Named turns come first, each shown by rows before and after it. Which turns, in which order, take the first row of each pair that follows to the second? Write the first one first, as in the answered first pair.
S:
20,-6,-3,6,-2,-13,1,19,5,-10,-15,-48,27,-13,12,36,-13,-16,27,25,10,-15,10,10,-32,-5,8,32,13,-7,-1,11  ->  18,-3,-3,7,0,-19,3,17,10,-15,-11,-48,30,-8,12,35,-13,-12,26,23,10,-17,9,11,-33,-3,5,35,15,-5,3,13
-8,2,12,2,-3,0,-11,15,18,-18,5,-9,8,-10,12,4,-14,9,36,10,-12,13,-5,8,-20,6,-1,10,3,-7,-2,0  ->  -2,-5,9,2,-6,13,-17,24,10,-8,-3,-9,8,-13,4,8,-14,-7,30,14,-15,11,-1,13,-21,4,-1,7,-4,-11,-7,-4
25,11,-6,-8,18,10,-13,-1,0,16,4,4,-8,10,-3,12,-19,-13,-24,5,-18,18,-9,7,12,14,4,-18,-12,-12,1,1  ->  18,19,0,-10,26,-14,-3,-14,10,0,11,6,-8,21,6,4,-21,6,-17,0,-14,18,-12,4,12,19,5,-8,-1,-3,12,5
11,-28,-35,6,-4,15,-41,-12,-4,9,0,14,-12,-28,36,-10,-17,15,-9,5,2,-17,-13,-18,8,20,31,9,15,-13,11,-13  ->  22,-32,-25,-22,11,-3,-36,8,-5,21,-13,16,-19,-4,-2,-20,-17,-2,-22,-12,-9,-27,-13,-2,-5,16,26,30,8,-22,26,-9
E:
1,9,-1,5,-5,11,-5,4,0,9,-10,7,-11,-11,-22,0,7,-7,-3,4,-14,6,-8,0,9,-2,-5,-3,-10,1,-6,-7  ->  10,18,4,9,3,6,2,-7,7,-2,1,5,-10,-13,-8,0,1,5,-4,13,-12,9,-11,-4,6,5,-3,-5,-2,4,-11,0
47,-8,9,-11,-4,43,12,25,-22,-8,17,-3,-13,2,6,39,2,-8,-12,30,-10,-9,1,6,-15,16,11,-3,-9,-11,-9,-1  ->  32,-7,11,-16,-8,45,8,32,-31,3,2,-2,-18,9,-17,35,11,-24,-5,13,-12,-5,4,15,-12,10,0,-5,-21,-10,-5,-5
8,-16,-1,-20,-11,18,-4,3,5,14,-14,45,1,-12,0,-19,-15,-11,-24,-16,7,-46,-9,-29,9,11,3,4,6,5,28,-41  ->  -8,26,17,-19,6,13,9,-6,-2,9,-15,39,-11,0,-36,-28,-9,-14,-14,-38,5,-19,-15,-7,7,13,-30,-8,-12,14,19,-27
0,6,5,2,2,0,-1,0,2,-1,5,-3,-2,1,-1,7,0,-2,6,5,-2,7,4,-7,-1,-1,2,-4,-3,4,-10,0  ->  1,0,-1,3,-3,2,-5,1,-2,1,5,-3,0,-1,4,9,-2,-4,3,7,-2,4,4,-11,0,-1,7,-1,0,4,-7,-3
C:
-14,2,-3,4,-13,26,-9,2,-7,15,0,5,-4,-9,-9,-8,9,-13,-7,-4,-2,-3,-7,-6,16,3,-9,-18,-17,-9,1,-8  ->  -12,3,-2,6,-13,26,-9,0,-7,13,-3,5,-2,-8,-6,-9,8,-13,-7,-2,-2,-5,-8,-3,15,4,-7,-18,-18,-8,-1,-9
1,17,6,-5,3,-20,29,2,20,-11,15,-2,-8,17,-11,2,9,-20,0,-8,7,-6,-10,-4,-18,-7,-7,24,14,-4,4,-2  ->  -7,14,3,-5,1,-22,27,3,21,-12,13,-5,-6,15,-10,3,14,-20,10,-11,12,-8,-7,-3,-17,-12,-6,26,16,-2,5,-1
32,10,2,-1,23,5,10,0,-1,-8,14,4,-4,-7,6,5,-15,4,-23,17,-12,6,-1,7,-11,6,2,-8,-4,-13,-20,3  ->  23,12,7,-10,29,-5,14,-6,-1,-5,8,12,-9,3,-7,-9,-17,5,-30,1,-12,1,-6,7,-7,12,-2,-1,-5,-12,-2,2
1,8,-14,-1,18,-7,-1,-14,19,-10,10,24,-7,12,27,-21,11,28,-8,-1,0,6,0,-2,6,0,-1,1,15,2,13,-7  ->  -3,6,-16,1,15,-8,-2,-13,21,-10,7,19,-6,15,26,-18,15,28,-2,-3,1,3,2,-3,6,1,-6,4,17,4,15,-4
Then:
Each pair is 2 to 4 turns apart.
25,9,32,-8,9,-18,-1,-23,-5,3,20,-4,0,33,-12,-23,9,-5,0,6,6,1,3,27,3,23,12,-1,-8,4,-7,16  ->  30,-19,17,-8,-1,-20,-12,-15,-1,8,16,0,6,29,4,-20,5,-5,-5,14,5,-21,9,12,7,21,32,12,4,0,4,1 | E C
-15,25,-3,20,-12,29,-8,4,-17,4,-12,-13,-5,-23,-7,13,13,-7,15,2,4,35,5,8,11,1,-25,-38,-32,7,-44,11  ->  -3,-18,-24,19,-36,35,-28,20,-12,16,-15,-9,2,-31,23,23,8,-10,8,20,6,4,13,-9,16,-4,2,-24,-16,-6,-31,-10 | E E
5,-25,-17,-3,-17,9,-20,-8,-2,4,-2,6,-5,-17,11,9,0,-1,15,14,7,11,5,9,6,-5,3,3,17,15,-32,3  ->  9,-8,-10,-1,-7,14,-13,-13,-5,3,3,6,-10,-16,1,6,-1,-2,12,10,4,22,4,18,2,-3,-9,-5,10,15,-44,8 | E C E
3,17,21,11,-3,7,12,-19,-1,-16,17,-25,-11,-6,11,28,3,8,5,54,-12,18,-2,2,-10,19,-4,-19,10,-7,-16,29  ->  22,-10,17,-7,-6,18,1,9,-8,4,3,-22,-11,0,-6,34,-3,-16,-15,58,-23,2,3,8,-18,14,5,-5,5,-23,-11,21 | S E
5,8,6,0,3,-1,6,3,-15,1,-14,-8,-12,9,-31,3,10,-10,3,-18,-20,1,-7,18,-6,-5,-15,-5,-7,-20,9,-1  ->  -14,14,2,18,-2,-15,13,-20,-2,-20,0,-10,-9,2,-1,4,14,16,25,-17,-5,5,-8,4,5,-2,-9,-10,9,-5,11,5 | C S
7,-17,4,-4,-17,22,-20,35,-23,24,-30,-7,2,-8,-23,14,12,-31,7,12,-2,-8,2,19,-3,-9,4,-9,-13,-10,-10,0  ->  -18,-22,-7,18,-29,-3,-17,1,3,-7,-6,-7,10,-16,36,12,17,13,34,15,18,-13,1,-11,12,-3,25,-7,16,10,3,-1 | S E E S
-15,0,0,0,-1,-15,2,13,1,7,-7,-4,-4,17,-9,6,11,3,23,-12,3,-1,9,3,11,-15,-10,2,4,5,8,4  ->  -2,0,-3,4,-3,8,-3,18,-9,19,-11,-6,-1,5,-12,16,10,-10,13,-1,1,3,11,6,12,-16,-13,-10,-5,0,-10,2 | S E S
-15,32,15,17,-15,-31,13,-5,34,-27,-10,8,-6,12,9,5,34,31,47,-39,-1,4,-28,17,11,-12,-5,-12,28,7,25,6  ->  23,-20,-13,25,-43,29,-27,39,9,17,-31,10,1,-21,14,34,27,-19,15,-5,-10,-19,-17,12,13,-27,13,-20,15,-24,2,-20 | E S
-48,-10,-1,-19,-26,-43,0,4,20,-23,3,-20,6,20,-3,-9,26,10,43,-51,15,-3,-1,-5,15,-11,-9,25,17,7,30,-6  ->  -27,-23,-8,-12,-24,-46,0,-8,32,-34,20,-18,12,10,34,1,11,25,33,-27,18,-13,-4,-18,14,-5,13,31,35,4,26,-10 | E E
33,-7,4,-24,12,12,-7,12,1,20,2,15,-5,9,-24,-8,-13,-17,-41,-1,-17,-7,-2,3,-7,6,4,1,-6,-14,6,-9  ->  2,12,5,-12,11,-23,7,-24,23,-14,21,16,0,16,12,-19,-6,29,-12,-12,1,1,-7,-16,4,15,11,4,16,11,23,-1 | S C
23,-11,-15,-9,0,15,-11,19,-12,-5,-5,-25,-6,-5,1,20,-7,-25,11,28,-8,-4,2,18,-20,0,13,19,-26,-22,-12,21  ->  33,1,-6,-7,14,10,-1,6,-7,-14,5,-21,-7,-4,4,16,-17,-14,0,31,-12,1,-4,19,-27,6,12,16,-25,-20,-17,26 | E C E
18,17,5,13,3,2,-3,-5,13,-17,0,-9,6,9,9,-2,1,-6,1,32,-10,20,10,20,3,8,-19,-2,3,12,-19,9  ->  31,-4,-4,9,-4,7,-12,7,13,-8,-5,-8,9,7,10,6,-2,-17,-8,40,-14,6,12,16,1,5,-8,7,7,3,-14,-1 | S E
11,-27,-1,-25,6,-21,5,44,-28,2,-25,-53,19,16,-21,61,-3,-16,34,11,-1,9,18,40,-47,-39,0,27,-14,-6,-12,31  ->  17,5,6,2,14,-19,21,1,-16,-31,6,-53,19,-6,25,64,-13,23,45,33,11,32,8,26,-40,-26,6,4,0,7,-39,43 | E S
-23,21,4,24,-4,4,3,-16,-4,-9,5,-4,-4,2,11,-9,28,8,27,-10,15,22,-2,-3,19,4,-7,-22,4,14,-7,6  ->  -18,-15,-4,-5,-11,-2,-11,20,-11,16,-19,-2,-3,19,-21,-11,32,-19,13,-20,6,-6,5,4,10,-6,0,6,1,0,19,-4 | E E S
-26,-18,-11,3,-29,15,-17,7,11,4,-14,2,2,-18,11,-11,16,-6,6,8,14,-15,-6,-17,18,-7,6,-6,5,1,25,-19  ->  19,-17,-3,0,-13,32,-12,7,7,5,-4,2,5,-28,15,-1,-10,-13,-25,35,1,-13,-11,-10,1,-2,11,-8,2,-13,0,-15 | S E E S
